Each row has a name. After each piece below comes the name of the row it's from, unless a question asks for something else. Each question is about the rows just above it.

rolel: [ -7  60  26  13  23  25   6  23  22 -39  19 -11  29  10 -17 -10 -11  32
  34   3  17  10 -22 -24]
Kosi: [ 23 -17  24   6 -11  22  32 -11  10  10  13 -10  -7  26  23  19   3 -24
  17 -39  29  34  60 -22]
nagob: [ -7  60  26  13  23  26   6  23  21 -39  19 -11  32  16 -14 -11 -15  25
  28   1  21  21 -12 -16]
kod: [ -7  60  26  13  24  27   7  23  20 -43  17 -11  35  19 -10 -10 -17  17
  17  -7  17  25  -1  -5]
tuzor: [ 32 -11 -12 -14 -39  16 -16   6  21   1  13  -7  23  21  19 -11  28  22
  60  26  26 -15  25  23]
Put [-39 -16 -15 -14 -12 -11 -11  -7   1   6  13  16  19  21  21  21  23  23
  25  26  26  28  32  60] back in order: which row is it? : nagob
Which row holds these entries in another order? [ 10  34  23  19 -11 -10  -7   6  32  26  60  29  22 -17  13  23   3 -24
 -11 -22  17  25 -39  10] : rolel

Vifud: [ 14 -29 -14 -16  32   3   1 -39 -28 -22 -38  -6   2  -8 -33  14   7   9
  -6  -3 -27  17 -21  -5  46  -5  -6   5 -17  -4  11   0   9 -20 -31  -5
  -1  -9  -2 -37  12 -26  -3 -26  -2   3]
puso: [ -3 -19 -14 -16  12  17  11 -39   0  -3 -35  -8   5  23 -21  15 -18  -3
  21 -15 -35   1  -9 -13  28   0 -13   2 -26 -20   5  22  23  -6 -18  -1
 -17 -19   8 -53  16 -33   7 -17   8 -10]
miro: [-37   1  -8 -18  -6 -33 -14  22  21  18  -3   5  -4  -9  12  18 -13  13
  -9   8  19   3  27  22   5  59  -5  17  37  17  17   7  -6  21 -16 -14
   4 -16  -7 -14  35  -2  24  -1  -7  12]
liga: [ 12 -16  59  19   2  13   1  -7 -14 -18 -14  -9  22   7   8  -6  21  17
 -33  35  -1  -4  -2   4  -9 -16  17  22  28  21   5 -37  24   5 -13  -3
  -8  12  18  -7 -14  18  -5  -6  17  37]
Kamen: [ 19  -6   8 -14  -6   3   1   5  17  22  17  18  -3  13  18 -37  -7  59
  35  -7 -16   4  17  -2   5  -8  -9  12  37  22 -16  -1 -18 -14 -14  -4
  12  24 -13   7 -33  -9  21  21  28  -5]
mapi: [ -4 -15  49  13 -12  32   9 -23  10  -2 -22 -19  26  44  11   0 -11  12
   2  18 -19 -19   9 -10 -14  -9  10  22   9  -1   0  -6  43  10 -10   3
 -23  -1  30 -33   2   3   4   0  33  18]
goba: [ -6  12 -17   0  23 -17 -33 -18 -26 -19 -13  17   7  11 -53   8   8  22
 -20  -8  16 -15 -14 -35 -21  -3 -39 -35  -9   1  23  -3 -17  28  -1  21
  15   5   2 -19 -10 -18   0   5 -13  -3]
fakos: [ 25 -20  25   6  23  -5  -9  -9 -39 -29 -15  -3   8 -28 -13  -2  35  21
 -41  28   2  16 -15   9  20 -13  14  14  19  25   9 -39   0 -15 -23  -6
  11  14  -1   5  -9  11 -12 -14  -3  29]
Put [ 13  30   9  10  -6 -22  18   2  32 -33  22  10 -19  26 -11 -19 -12 -23
  -1  -1 -10   3  43   0  -9 -23  33  49  11  18   0   4   3  10 -19 -15
  44   9 -10  -2   9  -4   2 -14   0  12] back in order: which row is it? : mapi
Put [ 37  17  -6  -5  18 -14  -7  18  12  -8  -3 -13   5  24 -37   5  21  28
  22  17 -16  -9   4  -2  -4  -1  35 -33  17  21  -6   8   7  22  -9 -14
 -18 -14  -7   1  13   2  19  59 -16  12] back in order: which row is it? : liga
Which row holds these entries in another order? [-37 -33 -18 -16 -16 -14 -14 -14 -13  -9  -9  -8  -7  -7  -6  -6  -5  -4
  -3  -2  -1   1   2   4   5   5   7   8  12  12  13  17  17  17  18  18
  19  21  21  22  22  24  28  35  37  59] : liga
Which row holds these entries in another order? [-13 -53  23 -15   5 -35 -39  12 -17   0  -9 -18   7   1   8   2  17  -3
 -16   5  21   8 -17 -26   0  -1  28  23  16 -10 -35 -19  -3  -8  -6 -19
  11 -21 -33 -13 -14 -18  -3  15  22 -20] : puso
Which row holds these entries in another order? [ 28  19  17 -33   8  -3  -2   3   5  21  -7  22  -9  59  18  37   7  12
  35  17  -6  -8  24  -6  13   4 -14 -18  22  -7  -9 -16  17 -13  -1 -37
  -4 -14   1   5  12  18  -5 -16 -14  21] : Kamen

